A single turn carries every row of the set below to another of its rows. Some are shown first; where does it send the rows asked next?
mul: [-2.93 -0.67  0.13 -2.29  1.14 -1.89 -1.05 -1.44  0.37  1.63 -1.53  2.44
 -0.78]
Bebav: [-0.46 -1.11  0.37 -0.15  0.31 -3.68  1.43 -1.00 -2.17  1.53 -0.17 -0.27
  0.82]
Bilud: [-1.34  0.06  1.59 -0.61  0.05 -1.88 -0.21 -1.04 -3.60 -1.79  1.28  0.76
 -1.83]
zopo: [ 0.04  0.98  0.81 -0.93  1.72 -1.61 -1.12 -1.53 -2.90 -1.71 -0.91 -1.01
 -0.34]
sed: [-2.22 -0.55  2.43 -2.08  1.67 -1.08 -0.82 -0.77 -2.69 -2.30  0.89  1.20
 -1.70]
dek: [-1.31  1.05 -0.20 -1.85  1.22 -0.62 -1.79 -1.69 -1.30 -2.02 -0.03 -0.51
 -1.19]
lukil: [-1.75  0.67  0.10 -0.96  0.36 -0.63  0.50 -1.94 -4.06 -1.28  0.06  0.34
 -1.50]
netev: [-1.53 -0.49  1.61 -1.88 -0.34 -4.48  0.59 -2.55  0.15  1.15 -0.09  0.82
 -1.31]
buri: [-3.37 -1.51 -0.14 -2.46  1.74 -1.77 -1.04 -1.19  0.27  1.07 -0.90  1.94
 -0.16]
renak: [-1.24 -0.64  1.59 -1.38 -0.13 -4.64  0.52 -2.97 -0.02  0.87 -0.51  1.05
 -0.75]
Lipu: [-2.64  0.34  0.37 -1.85  0.95  0.02 -0.81 -1.44 -1.57 -1.81  1.67 -0.59
 -0.56]
gupo: [-0.10 -0.89  1.10 -0.76 -0.05 -3.04  1.08 -0.81 -1.45  1.90 -0.23 -0.25
  1.43]
nor: [-1.51 -0.48  2.65 -1.01  1.44 -1.64 -1.44 -1.33 -0.87 -2.98  0.23  0.21
 -0.57]
Zofi: [-0.53  0.41  1.95 -2.14  0.41 -2.16 -1.08 -2.10 -1.65 -3.06  0.32 -0.29
 -1.33]
saka: [-2.02 -1.59  0.44 -2.86 -0.29 -1.77 -0.27 -0.82 -2.82  1.15 -0.46  1.77
  2.29]
bovep: [-2.78 -0.82  0.45 -2.67  1.24 -2.16 -0.95 -1.99  0.82  1.21 -1.33  2.07
 -0.12]
fesam: [-2.31 -0.92  1.14 -2.92  0.09 -1.85 -0.52 -0.79 -2.94  1.53 -0.56  2.05
  1.91]
Buv: [-1.10  0.85  1.76  0.06  1.93 -2.67 -0.35 -1.79 -3.19 -2.11 -1.12  0.18
 -0.87]
lalad: [-1.70  0.78  1.12  0.17  2.74 -1.97 -1.31 -1.18 -2.15 -0.98  0.30 -0.23
 -2.07]
tuku: [-1.98 -1.48  1.33 -1.24  0.41 -4.82  0.34 -2.51  0.02  0.51 -0.16  1.35
 -1.36]
rugas: [-0.34 -0.98  0.47 -0.69  0.10 -3.58  1.06 -1.44 -1.86  1.93 -0.16 -0.66
  1.16]
Dizar: [-2.51 -1.70  0.23 -2.85 -0.07 -1.71  0.40 -0.65 -3.15  1.05 -0.03  1.76
  1.94]
Lukos: [-2.00  0.88  0.48 -0.88  1.91 -0.83 -0.60  0.43 -2.42 -1.39  0.85 -0.38
 -0.58]
mise: [-1.08  0.60  0.76 -2.39  0.26 -0.87 -1.25 -2.12 -3.95 -2.07 -0.27  0.65
 -0.71]
lag: [-0.25 -0.62  0.44 -0.70 -0.29 -3.13  1.34 -1.32 -1.99  1.68 -0.47 -0.05
  1.57]
pak: [-3.18 -0.86 -0.14 -2.85  1.42 -2.19 -1.05 -1.34  0.19  0.93 -1.55  1.92
 -0.02]
Pezor: [-2.32 -0.98  0.50 -3.21  0.00 -1.50  0.02 -1.16 -2.34  1.10 -0.55  1.81
  2.25]
fek: [-1.53 -1.20  1.20 -1.95  0.01 -4.41  0.77 -2.79  0.03  0.65 -0.57  1.08
 -1.48]

netev turns into gupo
renak turns into lag
And these:
saka turns into pak
Lukos turns into sed
zopo turns into mise
Lipu turns into nor
tuku turns into Bebav

A single turn carries every row of the set below to another of its rows. Some are shown first; where does it send the rows asked next?
puf: [-1.42  0.78  0.99 -0.54  1.94 -1.18  0.27 -0.69  2.11  0.68  0.64 -0.02]
lun: [-2.23  0.10 -0.01 -1.20  1.09  0.65  0.21  2.09  0.80  1.49  2.19  0.52]
gat: [-0.23 -0.61 -1.02  2.27 -0.29  2.73 -1.80 -0.71  0.30 -0.43  0.82 -0.39]
Vobe: [-1.50  0.71  1.02 -0.41  2.00 -1.20  0.44 -0.74  2.02  0.78  0.62 -0.06]
Romed: [-1.36  0.68  1.11 -0.53  1.88 -1.18  0.31 -0.86  2.08  0.61  0.60 -0.13]
ninod: [-1.60 -2.05 -0.80  1.57  0.73 -0.50  0.54 -1.27 -0.12 -0.15  1.55 -2.05]
nibe: [-1.38  0.80  1.08 -0.48  1.91 -1.22  0.19 -0.85  2.18  0.68  0.59 -0.08]
sir: [ 0.84 -0.74 -0.63  0.16 -0.77  2.73 -0.51 -1.21 -0.59  0.69  0.86 -1.52]
Nopo: [ 0.57 -1.23 -1.56 -0.26 -0.27  2.82  0.37 -0.28 -0.55  0.97  1.26 -0.85]
Duvul: [-1.30 -1.55 -0.23  2.03  0.49 -0.66 -0.68 -1.55 -0.02 -0.30  1.41 -2.38]
mafu: [ 0.75 -0.23  0.99  0.04  0.36  0.22 -1.07  1.56 -2.60  0.86  1.27 -0.01]
suze: [-1.07  0.79  1.19 -0.10  0.10 -1.06 -1.74  1.86  1.34 -0.96  2.25 -0.98]
sumet: [-1.85 -1.59 -1.49  2.04  1.45 -0.69 -1.30 -0.42  0.40  0.08  2.20 -1.43]
Bodu: [ 0.85 -0.42  1.07 -0.16  0.23  0.29 -0.73  1.38 -2.74  0.77  1.06 -0.15]
zoko: [-1.14  1.28  2.60 -0.31 -0.16  0.45 -2.10 -0.05  0.49  0.82  1.06 -0.95]
tumas: [-1.19  0.51  2.79 -1.01 -0.77  0.72  0.53 -0.63  0.01  0.62  0.69 -1.27]
toze: [-0.67 -1.27 -1.93  1.66 -0.02  2.85 -0.30  0.06  0.34 -0.23  1.08  0.15]
tinur: [-1.82 -0.35  1.28 -1.44 -0.01  0.83  1.99  0.75  0.16  0.98  1.31 -0.32]
zeli: [-2.41  0.52 -0.14  0.82  1.90  0.07 -0.33 -0.08 -1.97  0.82  0.29  1.30]
zel: [ 0.87  1.78 -0.56  0.72 -0.23  0.50 -0.17 -0.56  1.24 -2.12  1.16 -0.66]
guva: [-1.43  0.14  0.41 -0.51  0.53 -0.90 -0.44  2.52  1.36 -0.65  2.53 -0.41]
potim: [-2.01  0.72  0.88  1.15  1.47 -0.02 -0.89 -0.93 -2.16  0.52 -0.18  0.78]
gamo: [-2.36  0.21  0.20  0.72  1.63  0.04  0.40 -0.51 -2.17  0.82  0.04  1.11]
bozak: [ 0.41 -0.32 -1.71  0.38  0.20  2.41 -2.27  0.19  0.02  1.01  1.74 -0.78]
nasik: [ 0.46  1.18 -1.70  0.27  0.28  0.59  1.23  0.40  1.44 -1.76  1.54 -0.03]
dofad: [-1.58 -1.29 -0.60  2.13  0.98 -0.68 -1.83 -1.05  0.20 -0.10  1.79 -1.97]
Gof: [-2.23  0.81  0.28  1.13  1.72 -0.03 -1.14 -0.39 -1.92  0.74  0.09  1.10]
vif: [ 0.73 -0.63  0.78 -0.13  0.35  0.33 -0.35  1.54 -2.66  0.91  1.13 -0.04]
kogi: [-1.03 -0.15  1.69 -0.63 -0.65 -0.79  1.22  0.82  0.69 -1.16  1.59 -1.42]
Diz: [-1.86 -2.19 -1.56  1.72  1.40 -0.54  0.08 -0.40  0.11  0.16  1.97 -1.59]
pizu: [-1.97  0.46  0.63  0.89  1.28 -0.03  0.05 -0.95 -2.27  0.55 -0.30  0.80]
nabop: [-0.68  0.56  2.15 -0.14 -0.56 -1.00 -0.80  0.70  1.01 -1.29  1.63 -1.79]
Fumo: [-1.42  0.83  1.12 -0.52  1.92 -1.18  0.17 -0.72  2.09  0.67  0.74 -0.06]
Govek: [-1.46 -0.36  0.57 -0.83  0.05 -0.74  1.35  1.94  1.08 -0.74  2.06 -0.78]
tav: [ 0.64 -0.58  0.58 -0.20  0.56  0.28 -0.51  1.79 -2.47  0.92  1.25  0.19]
vubi: [-1.83  1.03  1.01 -0.38  1.02  0.36 -2.40  1.51  1.03  1.37  2.13  0.11]
daz: [-0.69 -0.88 -1.85  2.12  0.16  2.75 -1.54 -0.05  0.47 -0.20  1.22  0.01]
miv: [ 0.25 -1.00 -2.29  0.02  0.35  2.74 -0.86  0.35 -0.14  1.20  1.79 -0.31]
vuka: [-0.20 -0.84 -0.79  1.97 -0.66  2.85 -0.79 -1.10  0.09 -0.56  0.49 -0.70]
res: [ 0.71  1.92 -1.09  0.77  0.20  0.39 -0.69  0.09  1.56 -1.87  1.48 -0.31]
kila: [ 0.79 -0.39  0.81 -0.09  0.50  0.24 -1.02  1.83 -2.49  0.99  1.29  0.17]
Karo: [-0.43 -1.25 -1.26  1.80 -0.47  3.03  0.08 -0.53  0.07 -0.37  0.70 -0.35]
Dag: [ 0.43  1.65 -1.83  0.66  0.57  0.45  0.08  0.63  1.55 -1.58  1.78  0.08]
feman: [ 0.92 -0.19 -0.62  0.41 -0.38  2.52 -2.19 -0.88 -0.28  0.76  1.08 -1.35]
Vun: [ 0.75  1.36 -0.90  0.36 -0.19  0.65  1.26 -0.32  1.17 -1.83  1.15 -0.69]

toze turns into Karo
kila turns into tav
res turns into Dag
And these:
sir turns into feman
potim turns into Gof
nabop turns into suze
sumet turns into Diz
tumas turns into zoko

